Families of rows that turns and mirrors carry onto each other, the same ones carrying the whole set onto itself: the rest of each named row's family, in list order:
5 families of 6 rows:
q887: [  3.3  -0.5  12.8  18.2  17.3  19.2 -25.8  37.8  17.3 -39.3  12.0  -8.4
  36.7   0.3  22.6  21.8  -8.1 -11.4  -6.7  23.3   5.6  -8.0  -7.0]
q560: [-15.0   2.5  34.7  54.1  30.6   2.6 -32.6  16.0   6.2 -11.3  -5.9  -3.1
  23.1   7.5  21.4  15.5 -24.4  -9.9  12.2  31.2  -0.6  -4.4 -25.8]
q189: [-18.1   5.2  37.5  43.5  33.3  15.7 -34.8   9.9   7.5 -10.0   0.8   4.4
  39.8 -10.0  22.4  13.1 -13.2  -9.6   2.4  22.6  -4.8  -4.9 -31.4]
q266: [-18.0 -21.4   1.6  10.7 -11.6   3.6   1.6 -52.9  23.0  -6.0  16.0  21.1
   1.4  34.3 -12.6 -16.5 -10.0  -2.2  -3.3 -32.8  20.8  -4.5  15.2]
q951: [-21.9 -17.6  -0.2  17.1 -21.8  14.5  -5.5 -40.4  13.6  -9.9  26.3  12.3
 -10.0  31.3   0.2  -7.1 -38.6  15.7   8.8 -27.7  11.8   4.1  20.1]
q692: [-11.0   1.2  21.6  43.8  12.7  17.8 -19.1  24.7   3.3 -14.6   2.2 -17.7
  19.9  -4.1  24.5  25.8 -18.8 -12.7  17.9  21.0  -9.8 -19.6 -24.3]
q822: [-13.2   4.5  21.8  31.6  40.3  25.8 -33.1  16.4  14.6 -21.2   0.7   4.2
  24.6  14.0  37.1  17.9  14.5  -7.6  -9.1  24.4  -3.3  -8.7 -18.0]
q467: [-21.8 -18.7   7.9  20.1 -12.6  -3.4 -19.9 -36.3  17.1  -1.1  20.6  22.9
 -16.0  28.3 -13.4 -17.1 -32.1  24.0   8.7 -13.9  27.0  18.7  17.2]
q213: [-12.6  12.1 -13.3   0.7 -11.7  -5.6   5.3 -36.2  31.0 -18.4  17.7  15.2
  -0.4  14.4 -12.1  -3.3 -35.6  -8.9   5.6 -33.4   7.3  10.9  20.4]
q119: [-12.0  -6.3  26.3  35.0  30.6   2.0 -41.6  26.0  26.1  -6.9  14.4   2.4
  17.8 -10.3  23.7  36.2  18.8 -14.3  -3.9  15.2   9.1 -19.0  -7.7]
q5: [-25.8   7.8   1.2  17.9 -13.9  19.3  -2.5 -54.1  26.4 -10.4  19.6  23.3
 -12.2  31.6   3.4 -11.4 -16.5  -4.4   6.0 -27.4   9.4  -7.9  25.2]
q659: [  6.1   4.9 -12.3   1.2  -9.0  -7.8 -10.6 -39.9  38.8  -6.7  25.3  12.2
 -11.6  -3.4 -14.5 -20.8 -19.2  -8.1   6.7 -29.8  16.5   5.4  13.6]
q69: [-12.4   3.2  29.4  45.1  24.9  13.1 -41.5  17.0  16.6   0.2  11.9   0.7
  25.2 -22.9  28.5  19.1   1.0  -5.7   0.0  18.9  -6.0  -9.6 -28.9]
q522: [ -4.5 -24.3   1.2  12.6 -19.7  13.1 -16.9 -40.7  16.5  -1.4  30.0  10.6
 -18.1  13.0  -8.6 -27.9 -25.4  17.0  13.4 -20.8  22.9   2.0  11.8]
q622: [-15.2 -23.7  -1.1   2.0 -18.7   1.1   1.1 -40.4  19.7  -2.8  12.8  19.0
  -3.9  21.9 -26.0 -17.4  -2.9   3.7   1.8 -26.5  29.7  -0.7  12.0]
q804: [ 12.3  -1.9  16.8  30.3  26.1   6.4 -45.4  31.7  32.6 -24.1  19.9  -2.2
  23.6  -4.9  31.9  12.8   5.8  -7.3 -12.7  24.3   9.9  -6.8  -7.5]
q139: [  1.9   1.0  26.1  31.0  36.8   8.3 -38.4  22.6  22.9 -36.2   7.3   3.9
  41.8  14.3  26.3  10.9 -13.3 -11.8 -13.5  29.0   8.8   1.4  -7.9]
q966: [-11.8  -3.6  38.3  36.6  49.5  13.8 -34.1   2.0  16.9 -21.2   4.5   5.9
  42.4   9.7  26.0  15.9  -2.4 -26.3  -4.3  18.4   8.0 -18.9 -12.6]
q155: [-18.8   4.0  -6.3  15.6 -18.0 -14.4 -19.0 -37.6  29.5 -15.7   3.0  32.8
  -9.9  11.5 -28.7 -17.8 -21.5  -1.8  -1.9 -27.9  18.9  12.4  13.4]
q329: [  1.3  -3.1  26.8  51.3  23.3   5.6 -39.8  18.3  14.3  -0.5   7.0 -12.0
   9.0 -12.9  24.9   9.3  -6.2  -9.6  14.8  26.8   0.4 -17.5 -29.1]
q691: [ -8.7  10.3  -3.3   8.1   3.3 -22.9 -12.3 -40.6  35.0  -9.4  12.7  26.4
  -5.0  14.0 -20.2 -17.5 -30.2  -4.0   3.6 -20.0  20.9  23.0  15.3]
q339: [ -5.1   0.5  -8.7  11.4 -20.1  -0.7 -17.2 -44.3  30.5 -17.6  11.8  22.9
  -9.3   2.2 -24.0 -28.7 -17.1  -8.8   1.2 -33.8  15.2  -1.5   9.3]
q171: [ -8.9  -1.3   2.2   1.7 -15.3  20.8  -8.8 -45.5  17.7  -7.4  14.3  20.2
 -15.3   9.8 -22.7 -34.6  -6.7  -1.0  17.0 -12.6  29.2  -5.4  12.5]
q86: [-19.0   6.5 -11.0  16.6 -22.4  -2.6 -10.0 -43.2  29.5 -21.4  10.3  24.6
  -5.9  14.8 -15.0  -9.3 -24.5  -8.0  -4.1 -39.1   5.2   0.8  16.7]
q594: [-11.8  -6.6  25.7  14.6  27.1  21.2 -20.7  27.8   4.7 -25.0   0.5  -3.6
  37.1  -9.1   4.2  27.0   3.1 -19.2   8.7  20.9  13.5 -20.2 -15.0]
q620: [-11.4   2.2  18.5  26.4  33.6  20.9 -34.7  29.4  14.2 -15.3   1.4   3.6
  17.6   3.7  26.1  21.1  22.0  -0.5  -4.6  30.0   3.6  -5.4 -19.1]
q566: [-22.6 -21.0  -0.4  13.8 -15.1  -8.8  -5.1 -42.0  28.2   2.6  16.5  24.7
  -8.6  30.0 -14.7  -8.7  -1.9   6.5  -5.8 -29.2  25.9   1.9  18.1]
q781: [-33.0   6.0   2.8  14.7 -15.9  -3.2 -12.7 -32.2  24.2  -0.5   9.7  35.4
 -24.9  24.0 -20.6  -6.7  -6.7   9.9   8.6 -11.6  26.6  13.3  24.0]
q424: [ -5.9   1.3  19.6  20.3  36.0  33.5 -28.4  22.3   6.6 -23.6  -1.7  -0.7
  26.3   4.7  25.8  11.8  15.3  -7.0  -0.9  29.0   2.4 -11.5 -23.0]
q141: [-17.8   4.4  27.0  34.4  17.1  22.3 -27.3  25.1   4.0 -12.2   4.4  -3.8
  33.9 -20.6  18.4  26.6  -7.6  -5.6   7.3  19.0  -7.9  -9.7 -29.2]

Which other rows belong to the same family as q691? q560, q692, q213, q659, q329
Which other rows belong to the same family as q5? q119, q966, q171, q594, q781
Which other rows belong to the same family as q822? q266, q622, q620, q566, q424
Which other rows belong to the same family as q155? q189, q69, q339, q86, q141

Families of rows that turns and mirrors carry onto each other, the same ones carrying the whole set onto itself: the rest of each named row's family, in list order:
3 families of 6 rows:
q849: [-13.3  26.9 -19.5  10.1 -49.5  35.3  36.6  14.7 -12.5  -1.1]
q747: [ -8.8  25.0 -14.3 -20.3 -12.9  51.5  31.1  23.1  14.9  33.2]
q186: [ 12.2  27.9  15.2 -24.5   1.0  -3.9  47.4  -6.1 -20.8 -19.2]
q924: [-24.1  25.4 -16.9  11.0 -42.3  33.6  27.3  17.6 -17.1  -3.8]
q486: [-15.5  25.9 -17.9 -14.1  18.9  49.6  68.1  -5.4   8.5  16.0]
q602: [  2.0  29.6 -11.1 -43.6   6.9  23.5  78.4  -8.6  -9.0  -1.6]
q904: [  0.1  24.1 -21.5  -2.6 -17.9  59.5  26.7  21.2  10.9  15.2]
q721: [-28.6  34.0  12.5  19.5 -14.6  10.4  40.0   1.7 -26.2 -13.5]
q977: [-15.3  21.3  -9.6 -41.4  14.0  39.7  58.3   1.1   9.5  27.3]
q206: [  6.3  29.4 -15.1 -40.9  -3.6  19.9  75.5 -14.3  -7.2 -10.9]
q568: [-26.7  33.0 -10.3  -3.8 -41.2  34.3  24.7  30.3  -4.5  13.3]
q710: [ -9.6  28.4  21.1 -30.5  -5.1  -7.2  34.9   2.5 -14.6 -21.0]
q890: [ -9.0  22.6   1.0 -55.0   4.5   8.4  62.1  -8.3  -6.0  -3.2]
q786: [ -8.6  28.0 -15.9 -20.8  17.8  56.7  60.3   4.4   9.9  20.1]
q561: [  8.8  21.0 -15.9   3.6 -10.8  56.0  29.1  13.6  15.4  17.0]
q283: [ 15.0  31.9  18.7 -13.5   2.8   1.2  40.8  -7.7 -13.7 -22.4]
q439: [-23.4  28.0  14.0  11.8 -12.7   2.7  30.9   3.5 -29.5 -15.5]
q137: [-35.2  34.7  14.9  -0.3 -23.0   6.2  24.4  20.0 -18.1  -9.5]

Which other rows belong to the same family as q747? q977, q568, q710, q890, q137
Which other rows belong to the same family as q602? q186, q924, q904, q786, q439

Families of rows that turns and mirrors carry onto each other, the same ones carrying the whole set onto itself: the rest of each named row's family, in list order:
5 families of 5 rows:
q248: [ 15.5  20.1 -10.7  16.2   0.7   6.5  21.7   7.7  30.2]
q990: [-6.1  4.1 12.9  0.7 13.5 33.6  5.3 17.8 -5.9]
q376: [  9.2 -38.8 -18.1  42.3  -9.2 -12.1   5.1  -0.1  -3.0]
q6: [  5.7 -48.2 -12.0  20.1 -23.5   4.0  -2.3  -8.6   7.3]
q515: [ 10.4   4.8 -23.8 -10.3  24.2 -23.1 -10.6  -5.6  18.1]
q925: [ -6.1 -19.1  26.3  -7.6  27.3   0.9 -10.6   0.4 -11.6]
q160: [  1.1  -4.9 -41.0 -11.3  -7.7   5.3 -13.3 -18.9   6.8]
q126: [ 10.3 -25.3  31.6  10.1 -13.0  -5.1   6.7  -7.6 -25.0]
q136: [ 8.8  4.3  8.8  3.8 36.3 -2.3  2.1 21.4 16.2]
q325: [ 18.4 -18.2  22.4  -0.8  -4.4  -1.8  -1.4 -19.4 -30.9]
q530: [ 20.1 -45.1  12.2  10.6  13.8 -16.6 -11.0 -11.7   0.7]
q466: [ -1.7 -40.3  -7.3  17.4 -20.0  20.8   1.3 -17.5  15.4]
q607: [ 13.3  26.0 -16.5   8.2   1.6  -7.8  15.9  17.8  19.1]
q864: [  8.5   2.2 -29.4  -3.8 -18.9 -11.9   0.5 -32.2  13.1]
q344: [-16.3  16.5  18.4  -7.2   1.5  20.3  10.0  -3.9  -5.9]
q834: [  8.8  22.5 -20.0  21.1   8.4 -26.5  13.6   8.9  -6.7]
q100: [ 33.6  23.9 -13.8   7.6   8.6  -7.1  12.9   7.5  11.3]
q545: [-13.4  12.4  20.5  -1.2   4.8  15.1  10.4  18.6 -10.4]
q706: [  1.7  -5.4 -41.7  -3.0 -18.6 -12.7  -5.4 -14.7  14.2]
q709: [-18.0   0.0   5.3  27.0  12.9  11.5  12.2  26.2 -13.2]
q271: [ 24.3 -45.0 -11.6  24.5 -11.4  13.7  -0.4  -4.7  10.9]
q656: [  2.3 -38.1 -25.5   3.2  13.0  -4.2 -18.9  -7.8  24.6]
q48: [ 20.9 -16.6  31.8  15.9 -11.3  -2.0  15.5 -17.6 -11.6]
q930: [-10.0 -18.4   9.4  15.5  -3.2 -14.1  -0.1 -10.8 -39.4]
q957: [-20.7  -7.6 -45.0  12.6  -4.9  -6.1  -6.5  -4.2  -0.9]

Which other rows belong to the same family as q100? q990, q160, q325, q271
Which other rows belong to the same family as q925? q515, q136, q530, q656
Which other rows belong to the same family as q706? q6, q126, q607, q545

